In the data rows, 128 means zero.
Here are some numbered points:
130/161/132/066/174/165/165/083/096/102/148/161/122/133/101/137/132/135/150/208/173/114/153/159/216/128/111/123/131/121/117/096 0
100/122/047/186/172/161/081/159/166/126/072/098/222/127/160/088/198/124/161/080/126/150/127/097/099/041/142/087/137/096/125/105 1
126/155/184/133/113/101/179/167/138/132/090/140/156/075/168/132/081/104/080/127/148/174/126/149/081/153/101/151/125/149/167/123 2
133/115/209/156/122/098/133/140/139/199/125/081/137/107/215/132/127/107/111/142/162/140/160/118/070/111/118/111/127/154/135/123 3
082/117/082/181/183/144/071/153/164/131/108/127/205/146/165/083/187/140/159/061/151/134/130/083/079/065/131/119/154/081/110/097 4
162/065/131/137/035/142/111/118/127/075/234/086/103/158/084/174/101/164/106/183/109/134/103/102/145/114/142/111/083/098/110/147 5
163/063/123/099/060/141/140/115/119/083/245/089/078/146/062/159/102/165/105/180/113/125/112/098/145/129/125/155/105/105/120/121 6
084/079/179/142/114/105/108/108/109/085/141/105/161/134/091/166/175/135/106/132/124/161/120/152/110/058/188/098/072/116/106/108 7
168/050/015/180/100/167/084/165/158/152/200/070/130/197/148/122/142/206/182/124/187/067/131/000/134/106/092/128/195/087/136/127 8
141/093/056/125/058/168/121/128/153/149/149/145/038/187/044/159/103/190/186/139/132/049/147/091/193/231/143/138/187/095/128/153 9
067/172/110/128/144/152/134/100/126/136/079/205/134/152/058/117/142/126/165/102/119/114/109/179/166/133/150/098/116/143/122/147 10
132/098/125/202/167/121/048/157/178/184/133/081/200/125/183/078/178/126/164/075/102/147/134/052/091/074/133/122/141/107/097/149 11
160/108/106/110/122/156/168/092/083/158/187/125/082/141/119/158/073/132/173/223/167/085/136/119/189/164/096/150/181/091/107/127 12
150/184/091/082/136/117/161/084/138/093/108/164/091/113/069/120/111/165/154/135/107/136/150/170/172/184/157/087/143/131/106/156 13
192/068/096/085/117/136/179/103/049/142/161/159/086/158/095/165/131/172/169/159/175/126/158/140/221/107/089/157/140/107/129/124 14
086/176/130/079/120/130/096/114/144/136/057/146/113/136/108/127/116/095/119/099/102/124/124/152/149/211/189/129/154/156/133/154 15
161/115/050/148/171/131/117/158/146/140/171/121/179/117/165/079/146/177/163/094/136/124/131/084/134/106/104/134/160/105/168/133 16
134/156/173/103/118/095/108/111/117/066/133/102/151/153/100/115/146/120/077/131/060/159/124/138/099/111/140/158/064/121/113/105 17
126/145/204/156/109/093/150/135/128/175/100/121/123/090/180/123/127/108/084/115/156/137/144/135/079/133/087/146/116/170/144/145 18
107/109/227/152/101/094/094/102/145/103/118/082/153/126/124/090/173/109/108/121/101/136/128/136/110/065/149/118/066/127/092/121 19
135/170/176/124/153/145/217/128/157/132/082/147/139/100/148/112/097/175/086/140/172/187/117/175/123/103/109/127/125/124/161/154 20
106/147/104/108/154/123/078/116/140/139/077/171/120/120/097/127/116/076/121/074/087/096/114/161/136/180/172/101/138/142/108/137 21
New points follow, each followed by the numbers of its three nearest points above, smallest number first.
099/118/090/175/166/156/066/139/137/121/116/113/184/146/164/085/159/123/156/056/121/102/121/077/108/064/108/131/146/113/135/129 1 4 11
159/077/072/119/129/175/172/098/102/138/215/114/070/185/107/144/117/156/179/208/154/082/123/101/209/136/099/125/160/074/125/099 6 12 14
131/117/038/151/190/118/086/171/148/160/129/117/172/137/162/082/153/145/175/107/137/117/118/055/095/105/104/134/167/097/138/115 4 11 16
176/149/073/088/102/096/121/096/122/145/123/185/068/123/093/108/103/148/149/115/098/113/141/156/179/188/126/106/155/130/150/169 13 15 21
125/102/194/123/186/138/135/077/102/152/144/142/139/149/118/150/137/088/144/200/179/070/165/122/158/098/116/134/134/106/088/089 0 12 14
169/146/112/098/156/137/159/127/083/107/145/165/086/147/123/157/103/126/122/173/174/095/143/139/209/119/100/117/160/115/119/089 0 12 14
138/114/153/100/113/110/159/169/128/136/085/137/137/089/178/132/087/118/097/140/144/157/133/134/078/181/114/161/147/164/165/123 2 3 18
144/201/156/089/130/126/174/134/112/116/087/140/130/090/148/118/093/165/088/133/147/168/138/162/117/107/108/150/129/148/162/156 2 18 20
087/182/132/061/190/145/146/097/109/109/088/168/141/161/145/146/109/108/146/154/155/084/157/149/223/104/136/169/135/090/130/092 0 10 15
168/115/109/089/146/132/177/126/106/144/170/155/084/144/140/142/102/111/131/187/186/071/157/120/193/130/127/136/165/125/109/105 0 12 14
154/060/079/116/088/169/184/099/121/159/222/130/063/180/109/221/124/181/187/229/205/044/166/069/202/140/099/114/179/087/110/116 9 12 14
156/198/102/095/133/144/149/066/125/107/107/179/109/118/051/116/122/127/138/126/132/141/138/182/186/162/175/090/131/127/111/154 10 13 15
104/117/149/110/172/159/161/116/110/153/111/138/110/139/150/142/152/115/166/147/165/077/175/143/196/112/097/145/149/113/093/082 0 12 14
131/123/123/103/094/089/109/141/119/069/178/095/101/159/085/144/113/124/117/159/071/171/098/122/117/103/121/119/063/129/118/129 5 6 17
149/105/102/215/137/123/052/126/162/187/117/091/195/147/204/063/208/136/165/077/119/118/145/055/102/053/176/133/151/087/073/122 1 4 11
115/120/135/141/159/169/167/076/103/103/137/155/145/138/094/161/148/099/153/151/188/103/133/162/223/054/138/090/121/087/113/103 0 10 14
124/120/161/115/160/167/166/070/080/111/119/180/132/151/084/162/146/132/157/185/191/103/163/135/197/064/153/096/120/108/116/076 0 10 14
100/109/105/197/180/172/071/163/174/148/138/121/210/155/176/087/195/126/152/079/163/117/128/056/113/071/126/119/146/116/122/104 1 4 11
115/115/196/118/074/101/115/117/114/080/179/099/108/154/088/133/167/115/114/137/066/130/120/130/109/107/145/148/092/142/131/097 7 17 19
162/156/097/099/117/093/121/094/124/133/129/179/104/132/066/151/123/141/165/130/134/129/117/147/159/203/127/097/147/145/120/159 10 13 21
112/117/124/111/201/149/159/077/089/139/125/142/135/150/148/157/119/110/142/173/137/092/142/153/189/117/132/145/125/129/107/108 0 12 14
126/116/177/084/169/141/156/120/096/157/131/144/095/142/129/141/139/085/161/182/171/077/157/134/197/123/113/127/142/145/073/067 0 12 14
169/062/074/093/124/164/187/049/065/147/188/162/080/184/088/183/116/180/179/193/186/098/164/142/242/137/090/144/147/090/136/120 0 12 14
120/153/105/097/146/137/085/130/143/152/090/163/117/118/081/123/113/085/150/084/091/104/124/138/139/180/153/111/148/159/127/139 10 15 21
141/124/091/112/149/139/160/123/070/135/191/173/080/147/114/141/091/120/155/213/167/089/155/123/195/127/112/140/158/103/124/117 0 12 14
175/124/078/087/115/130/138/082/146/158/114/155/060/122/082/116/104/120/142/104/089/128/129/147/157/197/108/111/170/161/128/153 13 15 21
102/120/163/119/164/156/152/100/086/143/112/115/125/129/150/148/173/126/155/171/158/098/173/159/181/082/130/159/153/122/098/110 0 12 14
092/144/054/155/189/136/080/153/169/149/104/123/182/136/195/086/184/150/148/047/131/103/110/068/118/110/144/143/139/095/153/106 1 4 16
157/180/133/112/115/108/171/160/116/149/100/152/127/077/172/133/067/130/079/153/159/177/128/152/082/146/085/159/129/139/169/131 2 18 20
105/160/183/134/137/171/184/105/146/128/093/148/165/107/120/110/088/132/108/148/175/194/114/168/103/089/126/109/092/152/141/149 2 18 20
092/090/182/149/183/182/178/073/096/146/132/159/131/178/102/182/172/127/152/149/186/095/157/133/199/061/144/102/133/104/119/074 0 7 14
142/140/037/158/161/112/084/166/158/158/111/123/194/138/170/074/149/155/159/113/127/108/144/061/111/087/129/123/160/116/170/168 1 4 16
066/150/148/106/124/119/106/093/101/073/118/118/131/143/111/157/129/126/072/141/081/158/104/127/118/089/140/158/058/140/141/105 7 17 19
160/127/068/098/074/112/126/115/134/156/119/148/072/140/064/127/100/151/175/097/125/123/143/150/156/193/118/103/141/128/116/154 9 13 21
185/103/121/135/102/121/184/184/139/158/128/119/083/101/161/129/074/146/116/128/146/160/103/158/086/199/072/182/161/145/156/156 2 18 20
165/117/038/147/170/121/118/132/157/136/100/140/195/118/175/089/147/168/165/064/139/146/137/083/117/108/089/152/146/098/146/124 1 4 16
155/110/049/151/152/125/079/202/154/156/139/119/173/130/164/083/169/171/182/090/124/137/121/085/101/124/108/117/182/117/146/141 4 11 16
070/137/169/118/122/088/166/122/099/069/120/110/127/162/118/143/117/143/074/110/089/147/093/150/129/122/135/159/053/123/113/133 7 17 19
099/122/158/106/182/160/152/098/082/150/116/194/143/147/094/162/150/101/165/161/191/098/154/137/187/084/144/100/132/107/122/095 0 10 14
117/113/161/140/100/113/098/131/108/077/155/085/123/146/105/140/123/107/069/145/079/144/108/117/104/101/165/145/071/147/148/111 7 17 19
165/100/036/129/145/134/133/131/175/170/171/105/142/130/151/098/150/194/181/098/151/119/121/064/121/095/092/132/167/109/124/140 4 8 16
153/125/031/158/169/138/097/178/142/163/134/094/165/133/160/076/133/170/168/083/104/115/135/061/119/125/092/127/163/090/123/131 4 11 16
081/174/133/123/148/132/093/124/138/116/089/159/126/147/093/125/135/077/145/087/105/114/111/148/114/171/170/077/150/135/130/113 10 15 21
174/130/014/165/148/146/103/169/183/143/154/138/142/157/162/081/141/194/149/075/127/103/139/048/117/101/130/157/157/099/108/122 4 8 16
175/174/164/151/125/130/162/178/136/148/109/145/103/074/163/143/084/122/100/146/135/158/098/149/057/169/092/135/141/138/176/132 2 18 20
